Each path below is one point turned by a fixed rotation once a step. After each direction that follows a path, write how fast that rotation turns it, in degrees each step (0 if it stays still).
Each turn is a multiple of 5 degrees from 10 to 175, or 0.
Each row of a path follows its step; steps can be skipped.
Rotation 1:
step 0: 0.88	1.08	-0.37	-1.20	-0.35	0.76	1.00	0.40	-0.01	-0.14	1.08	-0.57	0.32	-2.42	1.45	-0.11	0.87	-0.99	1.62	-0.30	1.49	1.05	-1.06	-0.10	2.13	-1.67	1.17	-1.08	1.01	0.30	0.82	1.54	2.96	0.76	1.46	0.31	-0.90	-0.46	0.92	-0.84	-0.86
step 1: -0.12	-0.79	2.59	0.04	0.16	-1.01	-0.15	-0.40	-2.17	0.92	1.01	0.37	0.68	1.05	0.26	-0.16	1.53	2.12	0.98	0.09	0.48	1.26	-0.79	-0.28	1.18	-1.40	0.14	-1.37	-1.81	-0.86	-2.11	0.89	1.55	-0.54	-0.66	0.78	-0.73	0.36	0.29	-2.34	0.93
step 3: 1.95	-1.98	0.69	0.22	1.05	-1.85	1.48	-0.54	-0.61	-2.01	0.44	-0.09	-0.27	0.20	0.20	0.21	0.89	-0.21	-0.41	-0.33	0.62	-1.61	0.04	0.38	0.53	-0.39	1.16	-1.35	-0.44	-0.73	-0.61	1.10	2.80	-0.38	-0.81	0.80	0.08	-1.15	2.74	1.44	1.44
step 4: -0.35	0.28	0.21	-1.22	-0.12	0.42	-0.39	0.08	-0.44	-0.01	0.52	0.97	0.63	-1.25	0.77	-1.28	-0.07	0.74	-1.26	0.78	-0.50	0.38	0.90	-0.92	3.06	-1.73	0.80	-1.78	1.48	-0.55	-1.65	0.20	-0.32	0.85	-0.26	1.82	-0.14	-2.31	-0.51	1.00	2.42
step 5: -0.34	0.45	1.07	1.39	-1.95	-1.19	1.06	-1.27	-0.36	-0.34	1.24	0.60	1.16	-1.80	0.66	0.76	0.07	-0.47	-0.55	-1.02	0.90	0.43	-0.30	0.82	1.33	-2.31	-0.61	0.00	1.87	0.40	1.59	1.78	2.95	0.53	-0.02	0.31	-0.17	0.42	0.63	-1.00	1.40
step 6: 0.15	0.82	2.03	-1.24	0.04	0.64	1.44	0.39	-1.07	0.55	2.48	-0.46	-0.31	-0.75	1.90	-0.88	0.54	1.22	1.00	-0.99	2.51	0.30	0.62	0.19	1.18	-0.19	1.19	-1.44	-0.14	-1.49	-2.09	-0.49	0.96	0.27	0.98	0.29	0.27	-0.86	0.98	-2.02	-0.43
step 7: 0.94	1.00	1.79	0.36	-0.97	-0.92	0.57	-2.24	-1.55	-1.04	-0.65	1.19	0.98	0.26	1.10	-1.13	1.49	0.06	-0.38	1.71	-0.18	1.05	-3.08	-0.11	0.98	-2.26	0.17	-1.55	-0.44	-0.75	-1.35	1.28	0.54	-0.48	-0.30	0.03	-0.05	0.24	-0.20	0.15	-1.32
step 8: 2.16	-1.76	-0.84	-1.32	0.66	-0.07	-0.11	0.29	-0.82	-1.11	0.54	0.34	-0.85	-0.17	0.24	0.81	-0.28	-2.09	0.57	0.09	1.25	1.25	-0.84	-1.37	0.81	-1.71	0.69	-1.59	-0.88	-1.35	-0.67	-0.25	3.04	0.65	1.41	1.02	0.05	-0.05	1.21	0.11	1.64
step 9: -0.32	-2.28	1.99	-0.35	-0.80	-0.34	-0.12	0.78	-0.50	-0.35	0.49	0.14	0.63	0.17	0.35	-0.96	1.87	1.29	-0.36	1.56	-1.13	0.22	1.60	0.28	1.47	-1.20	2.08	-1.74	-0.05	-0.83	-0.46	2.50	1.47	0.07	-1.57	0.12	-0.30	-1.44	0.33	0.64	1.65
Directions:
0.44	0.06	-0.43	0.43	0.12	-0.26	-0.37	0.62	0.17	-0.23	-0.05	-0.26	0.33	-0.26	0.44	0.64	-0.14	-0.32	0.26	-0.16	-0.03	-0.23	-0.54	-0.36	0.65	0.24	-0.47	0.37	0.31	-0.35	0.08	-0.31	0.64	-0.30	-1.02	0.08	0.50	0.14	0.41	-0.34	-0.45
145
-0.76	-0.43	-0.11	-0.37	0.09	0.48	-0.60	-0.19	-0.09	0.27	0.15	-0.16	0.24	-0.24	-0.27	0.14	0.16	-0.02	0.47	0.55	0.18	0.70	0.60	0.07	0.39	-0.53	-0.47	0.89	-0.16	-0.06	0.39	0.00	0.56	-0.27	-0.31	0.23	-0.57	0.23	-0.11	-0.06	0.60
90
-0.26	0.64	-0.38	0.63	-0.45	0.02	-0.25	-0.26	-0.03	-0.05	-0.15	0.18	-0.01	-0.28	0.53	0.14	-1.05	0.06	-0.35	0.39	-0.09	0.54	-0.34	-0.32	-0.64	-0.37	0.07	-0.09	-0.51	0.23	-0.56	0.05	-0.21	0.55	-0.77	0.08	-0.39	0.28	0.05	0.05	0.44
130
-0.46	0.41	0.19	-0.06	0.52	-0.38	-0.02	-0.06	-0.09	0.57	0.57	0.16	0.16	-0.09	0.21	0.53	0.33	0.02	0.35	-0.03	0.83	-0.36	-0.42	-0.18	-0.20	0.19	-0.28	-0.08	0.48	0.60	-0.24	0.53	-0.21	0.20	-0.14	-0.46	-0.66	-0.17	-0.60	-0.93	-0.18
70
0.32	-0.14	0.05	-0.02	-0.74	0.49	0.20	-0.14	-0.13	0.42	0.62	-0.15	-0.16	-0.24	0.41	-0.90	-0.25	-0.20	0.27	0.52	-0.19	0.22	-0.84	0.06	0.17	0.44	-0.10	-0.11	-0.37	0.41	0.04	-0.33	0.37	-0.74	0.50	-0.14	-0.10	0.49	-0.23	-0.61	-0.33
55
0.66	0.00	0.61	-0.22	-0.74	0.37	-0.47	0.71	-0.19	0.99	-0.38	-0.25	-0.07	-0.06	-0.07	0.09	-0.26	0.18	0.00	-0.47	-0.41	-0.50	-0.09	0.30	-0.23	-0.45	-0.24	0.04	0.06	-0.12	0.49	0.42	-0.03	0.56	-0.05	0.53	-0.55	-0.21	0.23	-0.42	-0.04
80
